The rows below come in pairs that one turn or mirror swaps. Which row does each named row swap with?
The rows were stretched afterwards, more along some directions than others.
til: [ 47 -20  -4 -19   5   8  -2   1  15 -23 -15  16 -58 -31  33  -5 -15 -21
  23  13 -19 -18 -13  -3 -13  -5 -27 -12  26]
Nudud: [ 14 -14 -32 -30   9  -8  24  34  14 -21 -18   7 -26 -15  49  -1 -17 -16
   2  24  -2  -1 -14  -8  24 -11 -28  25 -13]
Romup: [ 29 -26 -42 -20  19 -16  17  20  22 -19 -18  14 -43 -35  47   3 -25  -9
   9  20  -3  -6  -8  -4  26   3 -29  21   2]
sezo: [  4  25   8  -4 -29 -23 -24 -10   2  23   3 -22  -1  35  23 -35 -33 -16
 -10  15   1  -2 -15 -26 -42  -6  14   0  32]
biz: [ -3  -2 -15 -33 -12  38 -20  23   1 -29  13  29  -7   7   8   0 -11 -12
 -10  10 -15  -5  18  22 -19 -18  -8   0 -11]
bamu: [ -6   0 -48   7   4   7  -1 -23  41  10  -8  21  -6 -26  28 -32 -27   6
 -13   8   8 -16 -24  -5   5 -39   8  22  16]
Keze: [ 17  -8  -7 -26 -16 -15   7  21  26 -34 -17   3 -38   1  22 -12  -3 -42
  36  24 -34  13  -8 -12 -25  -9  -5 -35  20]
kon: [ 34  -4 -39  -9   3 -38   9 -31  24 -15 -13  15 -41 -23  57   5 -49  -6
  14  49  -9 -34 -44 -23 -27 -15 -18   5  42]
lov: [  3  -4  -8  26   9 -37  -4   2  15 -28  31  31 -18  -1  46   7 -10 -25
  -8  17  -1 -18 -19  -4 -22  20 -17   7  23]
boz: [ 17   9   0  14   7   0 -15 -38 -11  23  13  13  14 -28  -4  -9 -26   4
 -10  19  27 -10 -13  -7 -26   2  27  13  12]
dopil: [  0  22  -4  17  12   6 -13 -11  26   4  -8  14 -40  14  35 -15 -17   5
   5  13 -14  10   1 -27 -28 -18   2  11  10]
Gurad: [ 21  -4   7  11  32  -7  -7  -9  20 -23   6  -7   6   4  30  -3 -16 -13
  -6   8 -16  -8  20   9 -14  14 -10 -24   7]
kunov: [  5  19   5  18  14  -2  -7 -10  14   2 -11   8 -27  16  33 -13 -17  -5
  19  16 -18  16   4 -38 -33  -6   4  12   0]
Nime: [ 32 -16   0 -29 -18  18   3  16   9 -36 -21  -1 -41 -10  34  -9 -31 -61
  58  64 -34  16 -10 -18  -8  -6  -5 -13  18]
meful: [ 23  -7 -21  -5  37   5  16 -15  12 -43  13  37 -26 -49  34  15 -10 -26
  21  28   3  26 -18  -5  27 -23  -2  34 -19]
dar: [ 18 -14 -11  -3   4  -2  15   4  -4 -33  12  23 -55 -28  26  21  16 -23
  10  25  16  17 -13 -19  -2  16  15   1 -15]
tak: [ 32   6 -17  11  12  -6 -18 -42 -13  10   7  25  -2 -34   2  -4 -12   3
  -1  23  26 -11 -13 -13 -31  11  30  10   7]
lofeb: [ 14 -23 -45  -9  28 -20  22  21  21 -26  -8  14 -36 -23  58   3 -11  -1
   3   2   3  -6 -16  -9  19  -7 -32  31  -9]
vara: [-10 -13 -14  11  19  16  10 -13  -1  -2   8   9  -2  -9  11   4 -10  -7
 -13 -19  20 -18 -13  -2  29 -15 -23  22 -24]
Nim: [ -4  -5  -2 -34 -13  25 -18  21  -4 -26  15  26  -5   6  -4  10  -1  -4
  -6  12 -15   2  19  12 -19 -13  -4   3 -15]
dodi: [  8 -10   1 -34 -16  24 -19  27  -2 -24  12  33 -17  -8  -3   8   1 -14
  -3  21 -14   3  19  19 -15   1   0   2  -3]
Lepu: [ -6   3 -58   0  -1  15   6  -2  50   2 -16  23  -4 -29  33 -23 -20  -6
 -11  11   2 -20 -19  -5   9 -43   5  18   8]
Gik: [ 28  -3  -7 -19 -25  22  -1  18  22 -27 -19  -1 -39  -7  41 -11 -38 -59
  57  66 -40   9 -16 -17 -18 -14  -6 -20  27]
riko: [ 43 -31  -9 -13  26  -2   9  -9   5 -24 -17  14 -52 -38  28  -3  -2 -15
  16  -3  -5  -8 -15  -7  -2   1 -26   6   2]
Fule: [  9 -20 -42 -22  19 -15  22  20  16 -19 -17  13 -25  -5  54   3 -16  -1
   0   6  -7   3  -7  -4  19  -1 -29  24  -9]
nabu: [ 27   3 -18   9  13  -6 -10 -33  -9  15   1  21   3 -41  -3  -7 -30  -2
  -1  25  24 -15 -21  -9 -21   6  25  16  13]
Tugo: [ 28 -19 -33 -14   4 -50  15 -31   7 -16  -9  16 -44 -18  58   1 -44  -6
  14  44 -13 -29 -41 -15 -32  -8 -25  14  35]
Pomuf: [ 27   6 -17   0  32  -4  24 -31   9 -23   8  28 -20 -46  36  11  -8 -20
  16  27   3  20 -17 -11  25 -21   5  33 -20]
Sir: [ -9   2 -52  13   5   7  -3 -13  41   6 -11  29 -11 -37  29 -22 -23   0
 -13   9  12 -21 -22  -7   4 -44   3  31  13]
fel: [ 20 -10  -3 -22 -12 -24   8  11  14 -38 -20  -5 -32  -2  28  -8  -6 -49
  53  33 -39   5 -12 -13 -30 -16  -9 -36  16]
geze: [ 37  -1 -32  -9   2 -47  13 -34  19 -25 -11   8 -40  -6  60   8 -35 -15
  11  38 -17 -28 -37 -26 -36   3 -15  -9  38]
zazel: [ 14  -4  -7  -3  -8   4  19   5  -2 -25  -1  22 -37 -34  10  20  22 -27
   7  29  17  17  -5 -23   0  14  24   2 -23]
noze: [ 21   1 -22  -4   6 -50   8 -31   2 -25   5  14 -28   5  57   3 -27  -3
  13  35 -17 -30 -24 -25 -27  -3 -14  -4  12]
mipe: [  7  -6  -1  10  13  20   6 -18   6  -1   1  -2  12 -16   8  -6  -2 -21
 -17 -15  15 -17  -2  -3  18  -8  -9   8 -17]
tarup: [ 15  -3 -25 -17  31  -5  25 -15   7 -42  13  32 -12 -40  36  14 -12 -16
  18  21   1  22 -21   0  16 -26  -6  35 -25]
kizal: [ 23 -12  -9 -26  -1 -24   4  12  20 -29 -20   2 -35  -4  27 -15  -7 -43
  47  28 -34   9 -10  -6 -20 -13  -9 -32  21]
fup: [ 16  24  13 -13 -30 -22 -13 -14   2  24  -8 -24  -1  36  19 -32 -34 -25
  -6  27  -6   1 -18 -33 -44   3  17  -4  31]
ref: [ 22  15   0  -1 -34 -22 -20  -8   7  25  -3 -16  -1  26  29 -36 -37 -17
  -5  19  -6  -9 -15 -31 -49   1  18   4  40]
Vuvur: [ 41 -27  -5  -9  27   7   9   0  12 -44 -13  15 -48 -26  29  10 -10 -22
  27   1 -21  -9 -16  -6 -21  -2 -31 -13   7]
bizof: [ 49 -33   1  -7  21   0  14   3   2 -36 -13   4 -40 -34  20  12  -4 -19
  33   9 -14  -5  -9  -3 -13   2 -27 -12   6]
Kada: [  8 -14 -47 -22  28  12  10  11  37 -15 -16   9 -37 -14  28  12 -29  -8
  -8  19  -1   7  -2   8  26 -14 -26   1   6]
Pog: [ 20   3   4   8   2   1 -15 -22 -14   1  11  14  17 -22 -11  -6 -14  -4
  -2  23  18  -5 -14  -8 -27  11  33   1   5]
Muz: [ 33 -15 -14  -9  28  -2 -10  -1  25 -33  -3  -6  -2   4  41  -1 -30 -23
  13  15 -29 -11  11  12 -19   3 -20 -26  30]
baluz: [ 25  -8   1  -4  24  -3 -12  -4  17 -27   2 -16  12   8  30  -6 -27 -24
   5  18 -18 -21   8  12 -23  -2 -17 -26  19]
davav: [ 26   8 -24   3   9 -61   8 -32  15 -17   6   7 -32   3  58   4 -38  -5
  11  35 -13 -24 -29 -24 -40  -6 -15   2  27]
Guri: [ 27  -3 -30  13   7   4 -12 -21  41 -30   4  16 -63 -16  73 -27 -21 -10
 -13  26   0  -2 -33 -21 -34 -10  16  11  37]
parog: [-12  -5   3  31   6 -40  -7  -1  12 -27  32  21 -14  16  40  10   0 -12
  -7   7   0  -9 -13  -5 -23  20 -12  -4  20]
kuge: [  1  17  -1  20  14   6 -11 -17  19   3  -6  13 -20  11  27 -16 -13   9
   0   1  -9  10   9 -30 -29 -13   8  20   5]
gobu: [ 28  -9 -30  24  15  -2 -13 -25  42 -22  12  19 -63 -12  68 -25 -16  -6
 -14  13   3  -2 -32 -23 -29   2  16  17  40]
fopad: [ 28  -3   2  14  11 -10 -16 -45 -16  16   7  15   0 -43  -6 -10 -18  -2
   9  26  23  -7 -12  -7 -21   6  28  13  14]
rodir: [ 13 -11 -16   2   9  -9  18   3  -6 -34  10  20 -47 -19  18  22  20 -22
  10  16  12  11 -11 -20  -3  22  17  -5 -22]
vos: [ 18 -21 -21  -4  12  -9   2  18  24 -26  -1  -6   1   5  33   2 -22 -11
  30   2 -45   6   3  10 -29   4 -25 -32  19]
vires: [ -5   6   3  16  10  15  15 -19   9   4   5  12  -2 -13  27  -9   0  -9
 -20  -9  16 -11 -11  -7  28 -12  -9  17 -20]
Vozud: [ 32 -11  -9 -14  -8  28  -7  14  23 -32 -17   5 -51 -13  40  -6 -38 -60
  53  68 -30   8  -8 -21 -12  -9  -3 -12  21]
zagol: [  0 -13 -14 -30   4  35 -25  21  -3 -37  16  27  -9   1   0  14  -1  -1
  -4   1 -11  -1  23  29 -16 -12  -8  -4 -12]
Gini: [ 33   1 -34   0  16 -48  12 -41  16 -15   1  16 -43 -13  64   4 -40  -7
   6  40  -8 -36 -40 -26 -22 -11 -21  12  28]
vopon: [ 10  -3 -24  20  17 -28  -8   2  24 -33  21  48 -29 -27  46   7 -19 -24
 -10  31  14 -14 -21  -7   0  11  -9  21  23]
Dum: [  7   4   1  23  13 -10  -8 -16  12  -8  -6   7 -33   7  36  -3 -10  -7
  28  12 -24   7   4 -38 -45 -11  -1   9   5]
Kir: [ 23  -9  -3 -11 -10  17   0   4  12 -23 -21   2 -32 -22  30  -2 -38 -66
  50  71 -20   9 -13 -23  -9 -15  -4   2  16]
Mabip: [ 29  -7 -31 -12  26   2  28 -15   1 -35   0  22  -8 -47  36  13  -8 -23
  22  26  -6  17 -20   3  25 -26  -3  30 -17]
Zonul: [ 25  -4 -15  -4   5  -8  11  -7 -14 -27   5  26 -37 -32  14  20  18 -35
  14  34  26  19 -15 -22   3  24  22   2 -20]
ruf: [ 28  -1 -13  17  14  -6  -5 -31  30 -18   4  12 -59  -2  67 -26 -15 -16
 -19  28  10   7 -25 -27 -21   1  22  15  28]
bora: [ -5 -10  -2  17  17  18  13 -11  -3   6   6   2  14 -15   0   4  -1   0
 -22 -12  29 -13  -2   2  29 -11 -12  22 -26]
legag: [ 23  -1 -30  -8  36  -4  22 -14   6 -37   7  33 -31 -37  48   7 -15 -23
  27  16  -2  24 -21  -7  21 -29 -12  34 -22]
vaz: [ -1 -10 -17  26  10 -46 -10 -16  10 -16  25  28 -18   2  42   2 -14  -5
 -14   4   9 -17 -23  -2 -21  26 -12  13  32]
Vulos: [ 27  -7  -8  13  38  -1 -16  -9  27 -28  15  -5   0  -1  43  -9 -21 -11
  -1   5 -15 -20   9   9 -17  -8 -14 -14  23]
kezo: [  4  -6 -11 -34  -6  19 -13  25  -8 -23   6  23  -6  -2  -5  12   6  -3
  -9   5 -14   1  20  23 -12 -11  -7   7  -6]
gipo: [ -6   0 -10  38  10 -42   3 -12  20 -22  32  16  -3   5  41  13 -10 -21
 -10   3   0 -15 -11  -9 -25   9 -11   4  23]
kuz: [  0  -8 -21  22   7 -32  -7   0  23 -31  31  33 -25  -8  50   3 -21 -17
 -13  29   7 -16 -22   4 -20  12 -10  14  25]
geti: [ -9 -12  -9 -33  -3  20 -21  21   0 -38  29  32  -7   3  -1  12   0  -3
  -9   2  -7   0  18  27 -16 -10  -9   6 -11]
Ler: [ 19  -5 -31 -20  28   6  25  -2   0 -37  -2  30 -15 -42  33  19  -9 -21
  25  20   3  26 -17   0  26 -24  -8  30 -33]
Kor: [ 17 -10 -22  -3  13  -2   8  -3  -2 -27   8  27 -51 -29  13  18  15  -7
  -2  19  29  12 -17 -23  10  11  22  13 -17]

ruf pairs with ref
Guri pairs with sezo
Kada pairs with vos
Lepu pairs with kizal
Gurad pairs with Romup
boz pairs with dar

The rows below come in pairs that one turn or mirror swaps. Which row does each named row swap with?
The rows were stretched afterwards, more along some directions than others.
kol: [-13  23  16  14 -11  -7 -20  -4 -19 -39  -6 -17 -19  31  43   2 -16 -11
 -30   0 -13]
Vut: [  3 -29  33 -53  12  -9 -34   1 -12 -21   6   4  -4  10  21  -3 -29 -18
  -2 -15   4]
zuto: [-30  28  32  11   0  -6 -24 -25  -8 -32   4 -24 -24  60  40   3 -21 -10
 -43  32  22]
bedaz: [ 29   0   9 -18  18  20 -20   8 -13  34  21  19 -37  -5 -10  38   6 -17
  -3  -9  -3]
rono: [  0 -34 -22 -25   6   7 -41 -35 -28  22  11 -15 -16   5 -10 -22  29  -9
 -10  12 -15]
kof: [ 14  12  40  34  -5 -34 -12 -16 -13  -5  22 -10  19  51  -4  -9  14   1
 -12   8  14]
Guk: [ 36  12  11   3   4   1  14  24  16   5   0   6  -7   0 -20   6  20  30
  -9  28  -9]
zuzi: [-13  18  30 -35 -13 -44 -27  26  25 -15  24  24  16  30  12 -14  -8 -25
  -2   8  37]
nidu: [ 41  17  30 -10   6   8  -2  28  30  31 -10  22 -25  -1 -21  26   0 -10
   7   9  -9]
selup: [ 32 -10  19 -25  30   7  -7  25  -6   0   7  12 -16  10 -13  16  -4  -3
 -15  28  19]
nefut: [ 20 -20   3 -18 -15   4 -14  -9 -17  25  30  26 -48   8  -3  18 -67 -25
  -4 -17  17]
Susa: [ 36 -21  -1 -63  28 -18 -12  32  -6  16  16  37 -24 -12  16  20 -41 -29
  -7 -24   6]
tazub: [ 68  16  15   3 -35 -39 -13 -31   1  -9   1  -8  -6  63  -5   3  13  -2
  -8 -16  -7]
teb: [ 34  40  23 -11 -23 -19 -11  19  19  -4   5 -15  -7  23  -5  19  11   5
 -12   2 -12]
kuzip: [ 13  -4  19   0 -29   9 -17 -23  -8   3 -28   5  10   4   1   8  32 -16
 -13 -12 -10]
rekal: [ -7  26  36   1 -11  -9 -17  -1  13 -11  16  18 -21  66  22   8 -58 -31
  -4  21  51]
Mafup: [ 62   4  25 -13  11  -4  -3  25   7   4   9   6  -7  16   8  16 -19  -3
  17 -38  15]
Valit: [ -5 -17  41 -14  22   4 -24  12 -16  -7  17   8 -19  33  37  10 -48 -37
 -11  -8  26]
lik: [ 35   8  39  10 -19 -22  -2 -12  15  -9  14  47  19  25  -9  17   1  -1
 -29  16   4]
nosa: [  3 -34   1  -7 -20   5 -30 -44 -21  23   9  -5 -27  -9 -13 -19  26  -1
 -14   1 -24]
Lesek: [ 26 -14   4 -16  -8   2 -12   5  -2  37  18  25 -47  -5 -15  17 -50 -24
   3 -10   8]
tep: [ 34  26  28  18 -15 -22  17   3  -7 -29 -16 -24   6  20  11  29   0   0
 -12   1   5]
sadu: [ 15 -12 -16 -21   8 -17 -29  -6  -7   5  15  -5  21  28   8 -13   2  -7
  21  -3  -6]
Sudoz: [ 15 -12 -45   9  28 -14 -39  -9 -37  14  -3 -22  -4  13  -1  -6 -30 -13
 -21 -10 -17]
lak: [ 14   0  29  29  16   1 -29 -28  -1   6   3  -9  -2  15  20  12   5   9
 -19  -7  -7]
Pofu: [ 18  -4  26   2  -5 -14 -21 -38 -18 -13 -15 -11  13   0  -7  -5  21  18
 -23  -9 -25]
pof: [ -5 -28 -22   5   7 -17  -5 -45 -22  25   5 -28 -16 -25  -7 -17   0  20
   0  -2 -38]
besuf: [ 27  21  19   5   5 -39 -19 -30 -15 -34  -5 -12  30  28  20   3   2  33
  -9 -23 -22]
zoz: [ -3   3 -31 -24  54 -10 -40   8 -17  -4 -13   5  -4 -16  16  -5   0  13
  -3   0 -15]
varas: [-22  38  19  19   7  -6 -29 -23  -1 -19   2 -36 -21  64  40 -10  -8  -5
 -33  36  13]
lobi: [ 13 -14 -44   6   8 -15  -4 -24 -12  35   2  -7  -9 -15  -8 -20  -5  33
   8  -4 -37]
Ner: [ 18 -11  39   9  11   8  -9  13 -10 -14   0  21  -5  16   3  30 -22 -27
 -48  21   7]
dumu: [-29 -13  -3 -29  10   2 -10   4 -21  30  21  24 -17 -11  13  13 -55   1
   0 -20   7]
sezug: [ 21 -11   1 -15   1 -26 -20  -1   4  -9  10  -2  28  20  13   1   0  -7
  15  -5  -6]
Suk: [ 35   3  18 -18   6  13  -3  33  23  39  -1  29 -36  -7 -21  21 -14 -12
   5   4  -6]
bip: [ 32   0  57  -7 -27 -19 -17 -42  15 -27   5  16  14  26  -9  32   2 -16
 -19  24  26]
Faki: [ 35  15  39   4 -27 -18 -15 -42  13 -32  -7   8  19  40  -9  23  22  -6
 -15  23   9]
pez: [ -2 -25  35 -27  26   1 -28  11 -23  -5  26  14 -19  32  25  13 -60 -37
  -6  -4  38]
Bovil: [-34  30  -7  14  -3 -46 -37 -15 -13 -29  23 -20 -19  54  48 -26 -43 -16
 -39  20   6]
Nepef: [ 35  -2  12   2  -4   1 -12  -4  -7   5  10 -29  13  32 -11   6  17  12
   4  -2 -26]
sokog: [ 21  -5 -54   5   3 -18 -16 -22 -13  20   0  -1   1   6  -2 -22 -14  33
   9  -7 -31]
Doro: [ 20 -25 -11 -24 -12 -30 -54 -11  -6   4  12 -15   6   1  17   1 -27   1
   6 -41   2]
fuf: [  0  -4 -15 -15  11 -27 -21 -10 -13 -14   1 -10  -2  13  38 -20  16  -8
 -23   8 -36]
selam: [-19 -19  -6   4   6 -17  -8 -47 -18  18   4 -34 -18 -22   2  -9  -5  12
  -6   3 -31]
Lopi: [ 14  40  28 -19 -26 -16 -40  11   9 -17  14   1  -7  45  13  24 -32 -23
 -13 -20  14]
tipet: [-16   0  11  -7 -18 -28 -17 -20  -5 -36   2 -11  -1  34   9   1 -55  -4
 -48   7  34]
rusem: [ 38   3  30  15 -26   2   8 -16   1 -17 -15  24  28   2  -2  25  41  23
 -18  -2 -36]
Dira: [ 22  26  30 -29   7 -35 -31  25  37 -22  14   8 -13  12  37  25 -30 -21
   3  -6  22]
miko: [ -6  -5   9  17 -29 -32 -13 -68  -9  -7  21  -9  12  44   8  -7 -20   1
   3  12  14]
gupa: [ 44  21 -24   5  -1 -25 -18  -8 -17  13  -3   2   3  26 -15   1 -14  -9
  40 -27 -18]

Vut pairs with Nepef
rekal pairs with miko
tipet pairs with tazub
lak pairs with Dira
nosa pairs with Guk
Bovil pairs with lik

